Where one turn sends some rows of the set: a few examples, then the rows asked:
Sume: [-46  11 -13  13 -31  -6 -23 -22  -9  18  15 -20   2   2 -30 -27]
Raz: [-23 -21  -6  23 -45 -21 -21  14   6  -4  -6 -20   5   3  -7 -42]
Musog: [-33 -11 -41   0 -35   3 -25 -19 -21   1   0 -41  -8  -3   4   6]
poza: [-11 -26  -4  15 -64  -6   0  -7 -25  40 -11 -29   5  11  -1 -14]
Tekat: [-28 -30  -3   2 -43  -6 -12 -30 -11 -22 -21 -14  -7   3  -5 -45]
Gofe: [-16   0 -14   0 -15 -14  -2 -16 -19   0  -8   0  21  -4 -23 -22]
Rovun: [-33 -22 -33  10 -41   9 -28 -19 -13   7  15 -37 -14 -11  11  -6]
Vutov: [-25  -1 -37  11 -57 -24  -6 -15 -25  -2  -8 -48 -14   1 -23 -23]
fevol: [-10 -10 -17   8 -11  -1   0 -15 -30   2 -18  -1  13   2 -23 -16]
fik: [-15 -13  -2  25 -54   6  -4  -3 -35  40 -22 -24   5  16  -5 -18]
Mido: [-29 -33   5  13 -41   1 -28 -31 -18  27   6 -15 -21   8 -18 -12]
mer: [-48  13 -14  14 -32   6 -10  -9 -14  24  11 -21   1   3 -33 -33]
labe: [-11 -14 -36  14 -42 -24   0   3  -6   4  11 -43 -19   7 -21 -16]
pemo: [-26 -30 -14  10 -20  -7 -11  -5 -29 -15 -16  -4  16  -2 -11 -45]
raku: [-43   2 -39  22 -29  -6  -7 -20 -26   5  12 -43  -5   9 -19 -31]
lipen: [-37  -5   5  23 -38 -23 -22  11 -12   4 -10 -21   8  14  -8 -41]
seza: [ -9 -18  -4  28 -52 -23  -3  13 -35  15  -1 -29 -10  20  -2 -30]
muda: [-15 -21 -20 -16 -48   7  16  -2 -14  13  11 -11  14 -12   0 -10]
Nido: [-34 -13   5 -27 -48   5  -5 -19 -24  -8   2 -21 -28   8   0 -25]
sido: [-21  -7 -33  12 -44 -12  20   2  -2   7  16 -45  -7   7 -10 -31]
gipi: [ -2 -10  -6  20 -58 -32 -14  -1 -17 -12 -15 -20 -11   0  -6 -33]
Zuga: [-15  -9  -8 -26 -12  -3 -18 -10 -31   0   0 -18 -24  -9  -6 -16]
Vezet: [-23 -30   0  17 -32   9 -23 -20 -23  18  17  -4 -27   5 -21  -9]
Febop: [-28  -3   2 -32 -25   4 -20  -9 -25   9 -11 -24 -19   4   7 -16]
bag: [-29 -42  -1  -7 -33  -1  -8 -15 -32   8 -36 -28   2  13  -9 -37]
basa: [-22 -25 -24  -1 -50  23  10   4 -14  13  15  -9   8 -10  -7 -18]
pirup: [-46   2 -27 -10 -59   2 -18  -9 -30  -7   1 -34  -4  -5   7 -10]
zifed: [-34 -34   3 -12 -33   2  -5 -17  -6   6 -28 -26  -2  12 -10 -49]
nemun: [-25  -8 -25  -9 -44  16  -7   2 -33   6  14 -21  -3 -10  25 -22]
ledo: [-32 -32   3  -8 -29  10 -16 -24 -34  14   6 -22 -36   8 -14 -40]

mer moves to basa
raku moves to nemun
lipen moves to sido
Where do these go?
Mido moves to Gofe
Tekat moves to gipi
Musog moves to Febop

Where one turn sends some rows of the set: a few examples, then the rows asked:
zel: [ 36  18  22   4 -12  18 -17  -2  70  35 -12  -6   6 -13 -20  -3  -7 -13
 -37  23 -31 -13  10 -36  20  12  -3 -15 -41 -42  18   0  16  -3   6  15
 -40  -6  14   0  -1   3 -21  15   1]
Bot: [ 25  28  30  17 -32  29 -15  46   9  29 -20  -9 -26   3 -27  16  -7  16
 -11  23 -28   4  -5 -28  16   6  20   6  -7 -33  26  -3  19 -36 -10   3
 -17 -14   4  33  -4   7 -22  27 -18]
Zamok: [ 29  17  23  31  -1   8 -21 -17  22   3 -31 -54  -2   8 -41  27 -38   9
 -29  29 -24   1  36 -10  -9   9  18  12  -1 -29  35 -17  15 -16 -15  26
 -55 -18  20  10  46   5  12  55  -9]
Pez: [ 51   2  26  10 -13  -2 -23  22  32  15  -9 -18  10  -7 -49  16 -42   4
 -18  40 -14 -18  25  28   6 -12  13   3  18 -37   6 -42  33  -4 -15  36
 -21   3  15   2  -2 -14  -2  27  12]
Kede: [ 33  34  24  16 -24  36 -21  42  10  28 -18 -12 -31  -1 -28  13   0  12
 -20  30 -27   5  -5 -30  15   8  26   0 -14 -35  21   0  22 -41  -7   1
 -20  -5   6  28  -4   8 -15  27 -14]
Vuk: [ 28  15  12   4 -11  16 -16  -1  71  31 -13 -11   7 -16 -16   1 -12 -16
 -46  30 -35 -18   7 -40  18  12  -3 -16 -36 -35  20   0  14  -5  -1  10
 -43 -11  21   0   1  -5 -13  14   2]
Sipo: [ 31  21  26  27   6  -2 -19 -17  30   2 -19 -51 -11  15 -36  25 -35   8
 -29  29 -24   2  39  -7  -6  11  12  -1   5 -27  43 -17  14 -21 -17  27
 -49 -16  20   9  40  11  12  58  -3]
Bisar: [ 42   0  25   5 -11  -4 -20  22  35  13 -12 -26   9  -9 -55  22 -42   2
 -17  37 -19 -20  26  25   7 -17  13   5  16 -37   5 -42  27 -11 -19  42
 -23  -3  19  11   2 -13   2  28  11]
Pav: [ 27  21  21  28   4   3 -23 -17  28   9 -22 -56 -11  12 -47  17 -34   1
 -26  23 -23  -4  32  -7  -7   4  19   5  -2 -34  35 -17  19 -18 -12  32
 -65 -21  22   0  41  11  10  54  -9]
piga: [ 34  30  26  18 -23  31 -22  44  15  28 -12 -13 -27   8 -21  17   0   5
 -13  30 -35   2   0 -28  13  10  18   6 -17 -33  21  -2  17 -42  -3   6
 -20  -5   2  36  -7   3 -18  25 -20]
mufi: [ 30  20  19  23   4   3 -21 -22  18   4 -23 -56 -15  12 -39  21 -34   3
 -19  22 -25  -4  36  -4  -4   9  22   7  -1 -27  42 -11  27 -21  -4  29
 -58 -17  20   8  39   7   9  53  -7]
Reka: [ 31  24  22  24   6   7 -23 -22  27   1 -23 -52 -14  14 -40  29 -32   2
 -30  25 -22  -2  37  -8  -6   6  16   0  -4 -27  36 -17  26 -28  -8  27
 -56 -14  19  10  46  12  12  52 -11]
Tek: [ 22  32  29  14 -24  31 -19  49   8  28  -1 -12 -28  -2 -27   9  -5  11
 -12  23 -32   1  -1 -30  15   4  20  -3 -13 -36  24   4  25 -44  -3  12
 -18 -15   8  22  -2   5 -18  25 -13]
gek: [ 32  19  21  27   4   2 -23 -24  22  -3 -17 -56  -9  12 -39  21 -34   8
 -21  23 -32   5  35  -8  -6   1  13   4   4 -26  39 -14  20 -20  -9  28
 -59 -15  26  10  39   8   7  54  -9]
rarem: [ 28  30  24   9 -28  34 -14  39  13  28 -14 -17 -31   1 -25  17  -5  15
 -13  25 -29   0  -3 -38  18   2  24  -5  -8 -38  27   2  24 -38  -3  13
 -17 -15  -1  35  -5   8 -16  29 -19]
sul: [ 25  21  14  23   1   0 -17 -21  21  -1 -21 -55  -9  16 -37  20 -40  10
 -28  32 -21  -3  29  -5  -3   3  16  -2   8 -30  40 -10  21 -18  -7  30
 -59 -17  19   9  42   4   9  53  -6]
Tupo: [ 47   3  22  12  -2   3 -20  20  33  20  -7 -26   4  -4 -50  21 -48  10
 -19  41 -15 -25  32  20   6 -17  14   1  18 -42   8 -45  23 -15 -15  41
 -23  -5  21   4 -12 -15   7  31   4]
Dep: [ 34  19  18   9 -17  14 -19  -3  68  23 -15   2   4 -20 -14   0 -11 -14
 -44  23 -35 -18   8 -36  17  11  -5 -13 -36 -30  19  -2  18  -5  -3   8
 -35  -7  20  -1  -3  -1 -14  10  10]
Koto: [ 45   1  35   7  -6  36 -37  16  47  12 -10 -41 -26 -19 -10   2 -23   4
 -34  34 -38 -33   9 -10  -5   3  25 -24   1 -24  37   5  16  -4 -20  43
 -20  -6   9  20  -1  25  -1  41  11]
Noram: [ 31  18  22   4 -17  20 -17  -5  64  37 -11  -5   7 -20 -12   3 -12 -15
 -40  29 -33 -21   7 -41  17  15   0 -18 -33 -36  27  -4  20  -2   5  10
 -39  -5  19   0   1   0 -12  12   4]
buni: [ 47  10  29  19   6   7  -9   0  29  33 -13 -27  -2 -18 -58 -11   1   6
 -28  28 -16  -6 -13 -34  11  10  27   6  20 -20 -13 -18  25 -21  -3  31
 -35 -14  30   8  15  -8  16  36   0]
Kupo: [ 49   7  23   9  -6   5 -17  22  32  16  -2 -21  15  -9 -49  16 -44   3
 -17  42 -17 -19  26  22   2 -17  12  -2  16 -48   2 -45  33 -16 -18  41
 -25   2  18   3  -2 -13   1  24   7]
Pib: [ 32  31  28  14 -23  35 -13  45  13  31 -13 -15 -24   1 -31  20  -2  14
 -18  25 -29  10  -6 -29  17   2  22  -3  -9 -31  25  -5  18 -42  -8   3
 -17  -6   6  38  -5  10 -14  25 -19]
rudef: [ 53   2  18   3 -10   2 -14  14  33  24  -9 -27   9 -11 -54  22 -38   8
 -22  45 -16 -19  29  27   2 -17  16   6  22 -40   9 -43  26  -7 -19  36
 -34   1  21   9  -9  -6   2  21   5]
Teg: [ 29  34  27  19 -31  32 -21  44  11  25 -14 -10 -20   6 -25   8  -2   6
 -17  26 -29   2 -12 -34  11   1  24   4  -9 -31  24  -1  26 -34  -6   9
 -24 -17   0  30   0   7 -18  22 -21]
seba: [ 32  13  21   0 -14  15 -11  -9  61  27 -19  -5   6 -17 -18  -2  -1 -15
 -37  21 -32 -25   3 -35  20   9   2 -15 -35 -32  22   2  23  -6   6  12
 -40   4  18   6  -4   4 -18  16   3]
gokim: [ 40  -2  37  14  -2  15 -31   6  30  17 -14 -24  -1   2 -32  24  -1 -12
 -29  39  -8 -10  -6 -36  11  -7  -3  34  27 -28  42 -15  26 -28   0  16
 -37   2  37   6  17   4  20  21  -2]
zefop: [ 28  14  14  -1 -20   9 -15  -9  69  25 -15  -9  -2 -18 -16  -3 -10 -10
 -41  28 -37 -17   8 -36  20  14  -1 -11 -36 -31  26  -2  18   0   4  10
 -46  -5  19   1  -8  -1 -16  16   6]
Zozi: [ 39   6  22  16 -10   0 -14  15  31  18 -15 -16  10  -7 -53  20 -46   9
 -19  38 -14 -19  24  31   4 -19  16   2  12 -30  10 -45  28 -16 -20  34
 -22  -1  24   6  -4 -15   6  25  11]
Buz: [ 32  19  20   3 -14  12 -20  -7  67  22 -12  -3  -6 -11 -14   5  -9 -19
 -38  24 -33 -15   3 -37  27  14  -4 -26 -37 -30  27  -7  27  -6   7   8
 -34   0  18   6   1  -1 -19  20   8]
nifu: [ 48  44  33  31 -19  20 -42   9  21  31 -26 -39 -14  -9 -19  17  -3   2
 -27  10 -53 -22  24 -14   0 -14  10 -17   0 -25  33 -15  10  -4 -21  20
  -2  -5  23  -8  -8 -10   0  41   7]
Von: [ 49   2  33  11 -11   0 -17  20  26  16  -8 -22  11  -2 -47  20 -43   8
 -18  46 -17 -22  27  24   2 -13  12   4  20 -35   7 -48  29 -15 -15  33
 -25  11  23  11  -3  -9   3  28   7]

Vuk moves to Pez
rudef moves to Tek
Where do these go?
sul moves to zel
Koto moves to buni
zefop moves to Kupo
seba moves to Tupo
gek moves to Noram
Dep moves to Von

